In the data rows, the value 50 means zero.
Here are some points, each followed by its number:
[64 50 63 64 35 62 38 61 62 36 63 52 48 64 64 63 50 63 61 62 63 61 50 66 52 63] 0
[43 64 54 43 62 53 63 62 53 63 44 30 63 41 35 53 62 29 62 65 46 54 30 62 30 69] 1
[51 66 61 50 62 62 63 62 62 62 50 26 62 36 37 49 62 38 62 62 50 62 37 62 39 64] 2
[50 64 37 49 64 61 64 48 87 36 51 39 24 52 52 53 48 51 8 75 49 75 54 35 51 77] 3
[47 48 53 51 46 51 48 41 43 46 48 49 45 48 48 52 49 48 46 42 53 50 48 40 50 48] 4
[50 24 74 38 50 49 23 62 25 61 63 38 35 65 26 48 62 51 38 76 50 75 50 28 52 10] 5
[63 24 62 50 62 62 42 87 22 76 27 77 49 36 65 36 75 67 37 49 52 51 26 35 52 36] 6
[49 38 50 23 9 61 36 74 37 63 50 52 61 51 37 48 75 76 76 26 67 48 63 49 31 24] 7
[48 48 45 47 50 45 55 40 35 54 48 49 46 48 51 44 46 49 40 41 45 35 48 40 50 47] 8
[63 38 49 62 37 61 36 36 63 40 63 66 36 68 64 62 39 63 37 48 63 64 63 49 64 39] 9
[52 65 34 59 41 59 58 22 63 20 41 73 72 43 67 46 23 53 65 45 44 35 39 54 53 71] 10
[64 38 74 63 24 50 63 76 50 49 51 77 61 25 50 52 11 51 63 23 36 24 55 76 38 37] 11
[45 39 63 61 47 76 55 63 33 57 47 52 51 53 75 50 48 56 33 20 36 55 59 47 36 35] 12
[47 32 54 57 66 41 40 70 53 46 37 26 45 44 46 58 63 37 40 72 50 53 63 38 49 73] 13
[63 30 54 55 53 57 45 67 27 65 41 72 44 46 65 41 60 66 36 43 51 45 41 35 57 36] 14
[38 52 44 54 50 51 24 32 65 49 48 41 37 75 52 40 68 33 47 59 50 55 65 43 49 55] 15
[63 38 57 61 36 62 37 40 54 36 64 65 36 64 63 62 38 64 41 42 63 53 64 46 66 37] 16
[66 59 56 45 53 59 50 62 41 63 61 43 57 55 42 67 47 42 51 62 45 69 42 47 45 66] 17
[56 30 53 45 53 45 54 65 46 44 65 42 44 39 64 78 44 47 35 56 57 73 56 33 58 45] 18
[53 54 39 58 50 53 35 42 40 46 59 55 32 68 66 41 52 49 30 41 51 45 59 40 73 52] 19
[68 51 56 47 40 53 53 56 57 59 61 58 60 54 46 67 57 68 62 62 65 56 52 49 47 54] 20
[50 51 37 37 50 37 50 35 35 49 56 64 48 50 64 36 51 64 35 36 36 35 64 37 70 37] 21
[39 64 50 38 62 48 63 62 48 63 40 25 62 36 24 48 63 24 62 67 36 49 25 61 25 70] 22
[76 59 48 22 88 34 37 61 62 42 51 78 35 10 50 62 62 79 22 35 65 22 38 48 40 50] 23
[70 33 47 58 53 38 37 40 54 46 54 55 50 63 51 58 54 59 40 40 58 48 69 36 58 31] 24
[54 70 62 62 64 62 49 61 61 64 52 38 63 54 52 63 63 52 64 63 64 65 40 61 38 65] 25
[52 11 50 63 66 35 26 74 48 36 27 26 35 50 52 64 61 37 26 77 50 48 79 23 65 79] 26
[45 83 58 44 60 48 57 40 55 27 46 39 30 44 46 44 48 37 40 67 46 49 38 75 38 66] 27
[44 57 56 52 54 58 66 62 39 30 51 44 45 38 48 59 40 43 69 33 40 59 47 44 34 58] 28
[58 50 52 57 39 73 33 34 67 48 61 60 47 58 60 61 31 58 51 48 60 54 58 61 62 43] 29
[50 90 49 62 36 64 77 21 23 38 29 38 49 76 13 35 37 53 48 62 64 48 76 37 38 65] 30
[50 40 89 65 49 61 53 76 37 49 37 65 76 51 26 49 61 63 49 36 24 48 38 36 65 24] 31
[66 52 35 49 50 49 64 22 89 22 25 38 49 38 52 38 35 55 61 56 64 37 25 75 64 77] 32
[65 52 62 62 49 61 38 64 62 38 63 52 48 64 65 67 62 53 61 62 64 65 50 62 52 63] 33
[37 57 45 36 55 42 56 56 41 54 37 50 56 36 38 42 54 43 54 53 42 41 40 47 42 57] 34
[38 52 51 32 33 51 77 53 52 48 68 29 65 55 74 53 35 34 73 31 39 34 46 58 73 49] 35
[51 51 36 36 51 35 50 35 38 50 37 66 49 53 51 38 52 63 34 36 36 36 64 36 64 50] 36
[50 24 24 62 75 50 24 62 49 75 26 40 50 76 37 37 51 40 37 52 76 49 94 62 51 51] 37
[39 50 35 36 50 34 50 35 36 49 37 65 48 51 50 35 48 51 49 35 38 36 63 38 64 52] 38
Which two points above are nearest to each new point by angle? Their numbers follow each, smallest number first.
[37 52 50 75 50 61 24 22 75 49 38 26 36 89 51 25 63 39 62 49 49 35 65 48 56 50] 15 37
[34 56 45 48 59 55 67 51 40 28 67 51 38 49 69 62 41 55 44 48 28 56 49 49 50 69] 3 28
[78 39 22 36 62 10 51 36 74 23 41 52 49 93 66 48 48 50 62 64 78 48 52 62 53 24] 24 32
[29 59 35 29 57 35 58 48 36 61 31 49 56 29 35 37 58 34 49 45 29 37 33 44 40 50] 22 34
[55 29 52 51 57 60 50 51 28 57 57 57 51 48 64 64 44 56 38 19 35 59 64 37 42 30] 12 14
[53 67 35 26 63 22 37 36 75 50 56 27 22 49 38 76 63 69 22 66 77 64 54 9 66 50] 3 18
[37 76 49 35 67 43 57 48 45 46 38 46 58 36 37 36 50 36 49 49 38 45 38 50 44 51] 22 34
[37 52 63 88 62 74 53 51 49 36 50 51 61 64 51 40 22 24 50 37 39 23 64 76 40 52] 10 11
[33 52 55 75 45 61 49 32 60 49 53 36 46 75 51 45 62 44 62 39 39 25 56 43 61 40] 15 19
[59 33 64 52 39 44 63 76 45 49 56 58 56 24 55 67 25 46 52 38 41 44 53 55 43 42] 11 28
[51 50 79 69 44 61 67 66 48 49 26 65 66 61 30 39 46 54 43 41 34 43 53 30 75 39] 14 31
[50 78 65 49 49 48 70 35 58 22 50 38 9 49 52 49 48 37 35 79 52 49 38 90 38 76] 3 27
[50 27 79 50 65 49 36 76 64 62 50 40 50 49 50 49 75 51 52 35 50 90 50 37 38 10] 5 31
[31 56 32 45 38 57 46 42 30 83 78 91 67 40 67 56 39 53 56 45 34 64 37 54 63 36] 14 21
[63 64 22 49 49 35 36 36 75 62 37 53 25 49 26 35 49 63 49 75 89 48 37 62 51 50] 32 37
[23 38 35 62 36 24 52 48 52 78 63 39 90 49 78 61 48 12 62 25 38 51 53 65 78 37] 35 38
[63 77 23 68 49 49 62 36 38 22 37 57 40 63 24 50 35 55 50 62 26 63 76 50 12 89] 27 30
[50 65 46 54 48 80 34 30 70 60 58 46 62 51 53 63 37 50 70 54 56 45 51 71 47 57] 25 29
[40 48 40 33 20 56 42 55 41 48 57 58 41 51 42 43 59 66 76 45 65 50 54 59 49 39] 7 20
[39 77 51 53 49 48 76 63 50 10 50 40 35 39 37 49 35 38 88 49 49 49 37 48 38 79] 27 28
[46 30 35 51 60 50 36 56 50 75 31 39 59 61 37 42 67 39 41 51 66 49 73 58 46 55] 13 37
